Each path below is one point turned by a fixed rotation once a step. After each direction that follows a path, write how fast that rotation turns it, in deg/step (0 if it stays still).
Each turn is a multiple of 5 degrees from 10 to 175, or 0.
Each row of a path follows its step; steps can be skipped.
Path 1:
step 0: [ 1.20  0.43  0.82 -1.60 -0.45 -1.15 -1.11  2.23 -1.80 -0.41  0.51  1.53
 -1.15  3.26 -0.01 -0.67  0.48  1.71 -0.74  1.35 -0.65 -0.11  1.90  2.04
  0.68  2.38  0.14  0.02 -3.12 -0.46 -1.14  0.34 -0.53  1.13  0.05  1.45
 -2.03  0.21 -0.99  1.26 -0.42  0.29  3.23  0.43  1.72 -1.23 -0.55  0.45
 -1.05 -0.74  0.87 -0.86  1.06 -0.27 -0.02  1.62 -0.41]
step 1: [ 2.00  1.82 -0.77  3.43  0.25  0.00  0.37  0.89  0.13 -1.13 -0.90  0.24
 -0.02  0.34 -2.69  1.63 -0.19 -0.34 -1.03  0.24  1.17 -2.71  2.22  1.30
 -0.04  0.81  0.86 -0.56 -0.84  2.04 -1.74 -0.83  0.52  2.71 -0.85 -0.27
 -0.74  0.89  2.61  0.95  0.60 -0.15  1.35  1.61  1.79 -0.20 -0.03 -2.60
 -1.40  1.31 -0.90 -0.86 -0.42 -0.26  0.06  0.79  0.35]
step 2: [-0.16  0.78  2.08  0.61 -0.48 -0.83  0.75  1.45 -0.11  1.04  1.28  1.56
 -2.35  0.77 -2.05 -2.03  3.42  0.41 -1.70 -0.75  1.03  0.02  1.03 -1.20
  2.62 -1.70  0.72 -0.64 -2.54 -0.06 -1.33  0.92 -0.65  0.37 -0.54  1.41
 -0.55  0.53  1.31  1.35  0.22  0.27  0.85  0.27  0.74 -0.40 -0.83 -0.51
 -1.93  0.09  0.56  0.49  2.05 -2.72 -0.27  0.34  1.13]
step 3: [ 1.25 -0.13  0.16  2.44 -0.26  2.18  1.91  0.69  2.14 -1.05 -1.23  1.06
 -0.91  1.90 -1.49 -0.19  0.78  1.75 -1.63 -0.32  2.25 -1.75 -1.24 -1.08
 -0.32 -0.04 -0.14  0.94 -0.12  1.09  1.11 -1.70  2.44 -1.25  0.37  0.15
 -1.16  0.62 -0.24  1.42 -0.48  2.10  2.02  1.68  1.26  0.11  0.23 -2.15
  0.07 -0.86  0.00 -0.65 -0.34 -2.06 -1.34  1.03  0.71]
step 4: [ 0.20 -1.49  1.81 -0.58 -0.06  0.62  0.92  0.64  0.66  1.26  0.57  0.43
  1.56 -1.43 -0.86 -1.26  0.13 -1.06 -2.53 -1.76  2.22  0.10 -0.60  0.94
  0.71 -0.40  0.16 -0.05 -1.71  0.54  0.61 -0.65 -0.75  0.18 -1.91  2.39
  1.83  1.93 -1.03  1.32  1.46  2.18  1.95 -0.08  1.42  0.30 -0.68 -2.26
 -1.62 -0.01  3.08 -0.06  2.52 -0.17 -0.48  1.07 -0.93]
step 5: [-0.43 -0.35  0.37  1.63 -2.03  2.02  2.59  1.62  0.20  1.98  0.01  3.02
  0.19 -0.20 -1.70  2.31 -0.29 -0.08 -0.32 -0.93  2.08 -0.45  0.71 -0.33
 -1.14  1.40  0.34  0.10 -2.88  1.18 -0.45 -0.77  1.74 -1.11  1.02  0.68
  0.56  0.64 -1.97 -1.28  0.52  1.55  0.65  2.44 -0.86 -0.24  0.05  0.09
  0.44 -2.18 -0.65 -0.51  0.62  1.01  1.82 -0.26  0.22]
step 6: [ 1.09 -0.04 -1.40 -2.33 -0.40 -0.10  0.74 -1.34  0.42  0.22 -0.89  0.57
 -1.97 -0.40  0.22  0.14 -0.21 -3.33 -0.79 -0.77  0.62 -0.91  1.60  2.19
  1.12  1.25 -0.56 -0.23 -3.38 -0.33  0.48 -2.04 -0.44 -0.18 -0.58  2.59
 -0.94  2.81 -1.49  0.86 -1.00  1.65  1.90  0.65  1.24 -1.77 -0.81  1.58
  0.59 -0.64  0.91 -0.73  1.19 -0.03 -0.18  0.62  0.19]
step 7: [ 2.20  0.41 -0.38  1.17  0.29 -0.38 -0.44  1.66 -1.02  2.54 -1.32  0.06
 -0.99 -1.38 -1.50  0.73 -0.64  0.17 -0.64 -0.67  2.27 -1.22  2.60 -0.52
  1.30  3.06 -0.80 -0.45 -0.61 -0.07 -1.61 -0.83  1.41  1.56 -1.30  0.67
 -2.25 -0.19  0.91 -0.03  0.18  2.78  1.72  0.28 -0.70 -0.22  0.36 -0.85
  0.22 -1.52 -0.95  0.48 -0.31  3.16  0.92 -1.04  1.08]
step 8: [ 0.35  0.15  1.09 -0.27  0.48 -0.15 -0.84  0.28 -0.04 -0.12 -1.20  1.23
 -2.67 -0.40 -0.97 -0.22  1.30 -1.72 -0.78 -2.74 -1.29 -0.41  3.79  0.65
  0.23 -0.59  0.33 -0.31 -3.55 -0.46 -0.44 -0.10  0.45 -1.35 -1.50 -0.31
 -0.58 -0.36  3.01  0.97  1.34  1.07  1.60  0.06  1.87 -0.66 -2.55  0.16
  1.20 -1.93  0.08  0.43 -0.54 -0.99 -1.10  0.04 -0.32]
step 9: [ 0.62  2.52 -0.61  0.55 -0.32 -0.51 -0.83  2.76 -0.43  0.42 -0.80 -0.38
 -0.96  0.02 -0.87 -1.38 -0.96  2.28 -2.12 -0.41 -0.42 -1.08  1.35 -0.71
 -0.94  1.64  0.54 -0.46  0.26 -0.95 -1.12  0.40  2.95 -0.75 -1.27  0.92
 -1.30 -0.99  0.05  0.34 -1.78  1.24  2.60  1.23  0.73 -0.47  1.06 -1.11
 -1.35 -3.13  0.73 -1.51  0.83 -0.81 -1.88  1.73  0.33]
step 10: [ 2.62  0.08  1.38 -0.19  0.18 -0.10  0.13  1.59  0.11 -0.88  0.40  2.23
  0.26  0.14 -0.83 -0.44  0.93  0.73 -0.67 -1.26 -0.88  0.10  2.52  2.28
 -2.68 -0.36 -0.33  0.78 -1.88  0.39 -0.83 -0.81  1.15  2.27 -0.65 -0.81
  1.22  1.93  0.56  1.78  1.92  0.44  0.82  0.13  2.32  0.82 -0.93 -2.33
 -1.36 -0.09  2.72 -0.69  0.13 -0.70 -1.16  1.02  1.37]
Directions:
[-0.04 -0.17 -0.35 -0.22 -0.16 -0.48 -0.11  0.24  0.07  0.53  0.44  0.07
 -0.44 -0.49 -0.63 -0.33 -0.27 -0.08 -0.46  0.02 -0.11 -0.17  0.00  0.02
 -0.19 -0.05  0.15 -0.38  0.55  0.50  0.21 -0.43  0.04  0.18  0.38 -0.32
  0.09 -0.12  0.38 -0.76  0.41  0.39 -0.10 -0.36  0.35  0.07  0.51 -0.05
  0.18  0.88  0.27 -0.16  0.73  0.58 -0.32  0.49  0.23] : 130
[ 0.09 -0.41  0.13  0.72 -0.08  0.30 -0.08 -0.60  0.24 -0.97  0.31  0.12
 -0.45  0.14  0.43  0.09 -0.05 -0.26 -1.14 -0.18 -0.42 -0.83  0.30  0.28
 -0.58  0.09  0.13  0.24  0.02 -0.18 -0.08 -0.33  0.09  0.13  0.34 -0.12
 -0.11 -0.14 -0.24  0.11  0.55  0.18 -0.59  0.20 -0.21  0.09 -0.49  0.12
  0.37  0.27 -0.14  0.01 -0.15  0.11  0.00 -0.22  0.05] : 155
[-0.07 -0.30 -0.26 -0.23 -0.10 -0.26  1.13 -0.06  0.48  0.41  0.22  0.18
  0.34  0.09  0.18 -0.03 -0.18 -0.71  0.09 -0.04  0.49 -0.47 -0.43 -0.64
 -0.07 -0.38  0.21  0.48  0.20  0.10  0.12  0.05 -0.26 -0.15 -0.15  0.46
  0.01  0.01 -0.07  0.45  0.00  0.89 -0.14  0.57  0.07 -0.10  0.08  0.21
  0.43  0.04 -0.06  0.78  0.26  0.21  0.41 -0.05 -0.44] : 35
[ 0.51 -0.24  0.22 -0.08 -0.43 -0.07  0.22 -0.08  0.16  0.20  0.06  0.50
  0.31  0.10  0.19 -0.06  0.33  0.07 -0.44 -0.19 -1.32  0.18  0.17 -0.45
  0.30 -0.02 -0.12 -0.17 -0.10  0.36  0.72 -0.11 -0.49 -0.27  0.51 -0.21
 -0.07 -0.01  0.41  0.02 -0.25 -0.20  0.79  0.40 -0.07  0.24  0.47 -0.13
  0.05 -0.13 -0.07 -0.25 -0.05  0.12  0.57 -0.79  0.17] : 130
[ 0.02 -0.60  0.41  0.29  0.53 -0.75 -0.13 -0.05 -0.12  0.10 -0.51 -0.08
 -0.39  0.58 -0.78  0.13 -0.79 -0.22  0.08 -0.07 -0.03 -0.02 -0.27  0.10
  0.25  0.00  0.02  0.12 -0.29 -0.03  0.53  0.48 -0.04 -0.16 -0.37 -0.24
  0.25 -0.58 -0.46  0.55  0.50 -0.27  0.28  0.14 -0.07  0.46 -0.11 -0.30
  0.00  0.24 -0.19 -0.56  0.05  0.59  0.09 -0.05 -0.57] : 100
[-0.41  0.03  0.78  0.01  0.04  0.13  0.42  0.26 -0.01  0.40  0.51  0.42
 -0.75  0.12  0.23  0.42  0.06 -0.10  0.19 -0.22 -0.05 -0.17 -0.22 -0.14
  0.23 -0.36  0.28 -0.17 -0.50  0.00 -0.75  0.28  0.30 -0.77  0.08  0.04
  0.50 -0.13  0.45 -0.48  0.09 -0.82 -0.38  0.08  0.11 -0.51  0.11  0.06
  0.62 -0.10 -0.25 -0.15  0.29  0.11 -0.38 -0.50  0.00] : 120
Path 2:
step 0: [ 0.61  1.01  0.75 -0.22 -0.04  1.01  0.15  1.69 -1.87  1.70 -2.62  0.50
  0.73 -2.69 -2.09 -0.52 -0.23  0.70  0.59 -0.43 -1.67  1.41  0.76  0.01
  0.36 -1.19 -1.03  0.21  1.64 -1.33 -0.38 -1.55  1.23 -1.11  0.36  1.78
 -0.83 -0.17 -0.38  1.68  0.71  0.54  0.05  1.34 -1.49 -0.94 -0.82  0.75
  0.24 -3.30  2.34  0.00 -0.65  1.03 -0.71  0.26  1.41]
step 1: [-0.37  1.74  2.09 -0.14  0.47 -0.77  1.29 -0.32 -2.23 -1.76  1.10 -2.85
 -0.20 -0.19 -0.04 -0.56 -0.25 -0.36  0.92  0.82  1.03 -0.95  0.06  0.29
  0.73  0.69  2.64 -0.57 -0.45 -0.78 -2.55 -0.38 -0.41  0.48  0.03 -1.73
  0.45 -0.03 -0.12  0.43  2.22  0.30  0.56  1.48 -0.32  0.73 -1.83  0.24
  0.79 -0.33  0.95 -1.93 -1.13 -1.60 -0.43 -1.36  3.27]
step 2: [ 1.14 -0.06  1.13 -0.47 -0.97  0.48 -1.23 -0.77 -0.86  0.55  0.97 -1.55
 -1.36  0.54 -2.15 -0.44 -0.73 -0.70  1.38  1.07 -2.02  1.45  1.19 -1.79
 -0.15  0.58 -0.76 -0.08  0.17 -1.17 -1.62 -0.61  1.71 -1.16 -1.24  0.99
  1.70  0.26 -0.89 -2.36  1.49 -1.13  0.33  2.48  1.95 -1.58 -1.04 -0.23
 -2.08  0.09  0.38 -1.56  0.92  1.36  1.00  0.06 -1.98]
step 3: [ 1.05  2.05 -0.18 -0.18  1.83 -1.26  0.54  1.74  0.35 -0.03  0.71 -0.31
 -0.52 -0.12  2.04 -0.89 -0.59 -2.10  0.75 -0.33 -1.53  0.82 -1.79 -1.37
 -1.93  0.00 -0.98 -0.36  0.93  1.02  0.19  0.16 -1.60 -0.45  0.63  0.18
 -0.99 -0.69  0.62  0.03  0.62  3.18  1.39  0.55 -0.45 -0.52 -1.23  1.42
 -1.27 -2.64  1.98 -2.21  0.52  0.38  0.73 -2.31 -0.05]
step 4: [-1.25 -1.57 -1.69 -0.13 -0.14 -1.24 -1.83  1.85 -0.14 -0.58 -0.21 -0.57
 -3.50 -0.31  0.23  1.02 -1.40 -2.08 -0.22  0.35  2.46  0.26  1.14 -0.38
  1.83  1.14 -0.02 -0.49  0.40 -1.14  0.30 -0.73 -1.61 -0.36  0.37 -0.84
  0.96  1.85  0.36  0.48  1.42 -1.99 -0.60  2.05  0.39  0.67 -1.57 -0.78
  1.46 -2.08  1.09 -1.56  0.83  0.76 -0.20 -0.96  0.46]
step 5: [ 2.09 -0.66  2.37 -1.29  0.93  0.28  0.17  1.03  0.90  0.43  0.35  1.88
  1.09 -1.99 -0.55 -0.68  0.01 -0.03  2.79  0.96  0.19  0.96  1.61  0.32
  0.81  0.11  1.08 -1.31  1.21 -1.87 -0.04 -0.27  1.36 -0.39  1.26 -1.97
 -0.11 -1.15 -0.29 -0.41 -1.26 -0.41  1.28  1.58 -0.56 -0.85  1.18 -1.55
 -0.43 -2.20  3.44  0.07  0.81  0.76  1.10 -0.56 -0.69]
step 6: [-1.00  0.51  0.19 -0.01 -0.01 -1.27 -0.13  1.28 -2.35  0.40 -0.36 -1.07
 -0.76 -0.64 -1.92 -2.01 -0.85 -1.55 -0.66  1.68  1.01  1.29 -1.33  0.97
  0.47 -1.53  0.87 -0.33 -0.92 -0.58 -0.70  0.37  2.07  0.32  1.28 -0.03
 -1.99  0.40 -1.70  0.84 -0.02  1.82 -0.75  1.96  0.27 -0.94 -2.40  1.76
 -0.64 -1.67  1.27  0.83  0.34 -1.46 -2.19 -0.73  1.53]
step 7: [ 0.89 -0.86  2.02  0.06  0.13  0.34 -0.28  0.80  0.08 -0.16 -0.22 -1.64
  0.08  2.04  0.55 -0.14  1.36 -0.15  3.71  1.16  2.07 -0.15 -1.46 -0.25
  2.45 -0.24  0.40 -0.45  0.44  0.58 -3.01  0.10  0.31  0.45 -0.28 -0.01
  0.71  1.80 -0.29 -1.96  0.87 -1.05  0.46  1.08  1.22  0.65 -2.16 -0.48
 -1.16 -0.55  0.36 -2.65 -1.86  0.99  0.51  0.23  0.01]
step 8: [ 0.31  0.45  1.07  1.11  1.13 -0.03  0.05  0.05 -0.02 -1.04  3.62 -0.40
 -1.64  0.95 -0.91 -0.27  1.16 -1.27 -0.29  0.99 -1.50  1.03 -0.20 -1.74
 -0.86  1.87  0.68 -1.94 -0.04  0.23 -0.72  1.11  0.54  0.29  0.63  0.03
 -0.93 -0.26 -0.32 -0.89 -0.17  0.38  0.44 -0.02  1.06 -0.49 -1.49  0.92
 -1.43 -1.97  1.16  1.43  2.89  2.24 -0.11 -0.71 -3.11]
step 9: [-0.11 -0.58 -1.84 -0.89  1.71  0.88 -1.39  0.43  0.36  0.50 -1.74  0.66
 -0.96 -0.29  0.66 -0.74 -0.88 -0.44 -1.49 -0.48  0.89  1.91 -1.92 -2.13
  1.55 -1.41  0.02 -0.79  0.42  0.72 -0.42  1.19 -2.20 -1.98  2.06  0.95
 -0.10  1.85 -0.03  0.39 -1.32  1.84 -0.31  1.82 -0.47  0.65 -1.42 -0.71
 -0.03 -3.17  0.12 -1.27 -0.73  0.83  0.70 -1.34 -0.77]
step 10: [-0.02 -1.56  1.65  0.33  0.33  0.81  0.31  1.79  0.61 -0.90  1.09  0.51
  0.35 -1.21  0.99  0.58  0.56  1.66  0.47  1.42  0.66 -1.09  0.45 -0.11
  1.63  1.83  0.19 -0.54  0.40 -0.64 -0.50 -0.62 -0.27 -1.25  0.93 -2.37
 -0.70  2.82 -0.10  2.37 -0.24 -2.19 -1.01 -0.51  1.01  1.26 -1.02  0.26
  1.40 -1.95  3.12 -0.28  1.47  1.73 -0.95 -0.62  1.29]
Directions:
[ 0.73 -0.12 -0.47  0.30 -0.27  0.52 -0.03  0.05  0.41  0.31  0.04 -0.24
  0.17  0.19 -0.17 -0.59 -0.14  0.01 -0.12  0.49  0.05  0.34 -0.03 -0.43
 -0.94 -0.51 -0.08 -0.17 -0.09  0.52  0.34 -0.02 -0.18 -0.25  0.54 -0.27
 -0.09  0.02 -0.33  0.47  0.18 -0.50 -0.27  0.04 -0.22 -0.41 -0.49 -0.58
 -0.49  0.65  0.36  0.23 -0.33 -0.07  0.01 -0.31  0.41] : 110
[-0.23  0.22  0.17 -0.21  0.06 -0.23  0.15 -0.25  0.40 -0.18  0.04  0.20
  0.20  0.71 -0.68  0.14 -0.02  0.04  0.10 -0.08  0.79  0.51  0.37 -0.36
  0.28  0.72  0.21 -0.76 -0.29  0.17 -0.26 -0.66 -0.23  0.18  0.12 -0.01
  0.23 -0.31 -0.24  0.05  0.91 -0.60  0.28 -0.66 -0.53  0.25  0.30 -0.22
 -0.22 -0.12 -0.11  0.01  0.36 -0.01 -0.11  0.01  0.08] : 115
[-0.44 -0.28  0.26  0.51  0.14 -0.32  0.28 -0.02  0.15 -0.63  0.75 -0.16
 -0.21 -0.30  0.13 -0.28  0.35 -0.12 -0.07  0.40 -0.77  0.11 -0.28 -0.10
 -0.18  0.15  0.51  0.00 -0.77 -0.09  0.39  0.34 -0.34  0.52  0.24 -0.61
 -0.69 -0.12 -0.01  0.08  0.07 -0.18  0.26 -0.45 -0.25 -0.38  0.44  0.58
  0.27  0.00  0.12 -0.40  0.16 -0.15 -0.31 -0.31  0.50] : 155
[-0.26  0.18  0.01 -0.19 -0.24 -0.31  0.75  0.22 -0.81  0.41 -0.57 -0.14
  0.18 -0.20 -0.08 -0.20  0.63  0.27 -0.47  0.48  0.24 -0.28 -0.29  0.67
 -0.30 -0.54  0.49  0.02 -0.33  0.07  0.03 -0.04  0.40 -0.31 -0.22 -0.16
  0.33 -0.06 -0.07 -0.80 -0.04 -0.92  0.35 -0.14 -0.56 -0.02 -0.17  0.00
 -0.09 -0.34  0.28  0.08  0.21  0.02  0.31  0.00  0.03] : 65
[-0.26  0.17  0.25  0.08  0.04 -0.34  0.03 -0.34  0.45 -0.91  0.12 -0.71
  0.47  0.05 -0.10 -0.02  0.11 -0.35  0.00  0.40  0.24  0.19 -0.32  0.39
 -0.51 -0.06 -0.70  0.55 -0.01  0.03 -0.84  0.20  0.30  0.16  0.32  0.70
  0.44  0.26  0.22 -0.56  0.22  0.13 -0.26  0.11 -0.22 -0.13  0.18  0.37
 -0.57  0.61  0.14 -0.10  0.02  0.33 -0.11 -0.24 -0.24] : 70
[-0.31  0.21 -0.02 -0.38 -0.06  0.63  0.05 -0.47 -0.38 -0.21  0.20  0.27
 -0.01 -0.19  0.49  0.36 -0.67  0.54 -0.28 -0.08 -0.79  0.43  0.22 -0.02
 -0.63  0.02  0.20  0.09  0.08 -0.11 -0.33 -0.22  0.08 -0.51 -0.48  0.17
  0.58 -0.13 -0.05  0.23  0.27 -0.11 -0.60 -0.24 -0.07  0.41 -0.08  0.06
 -0.02  0.01  0.24 -1.00  0.46 -0.11  0.14 -0.42  0.52] : 35
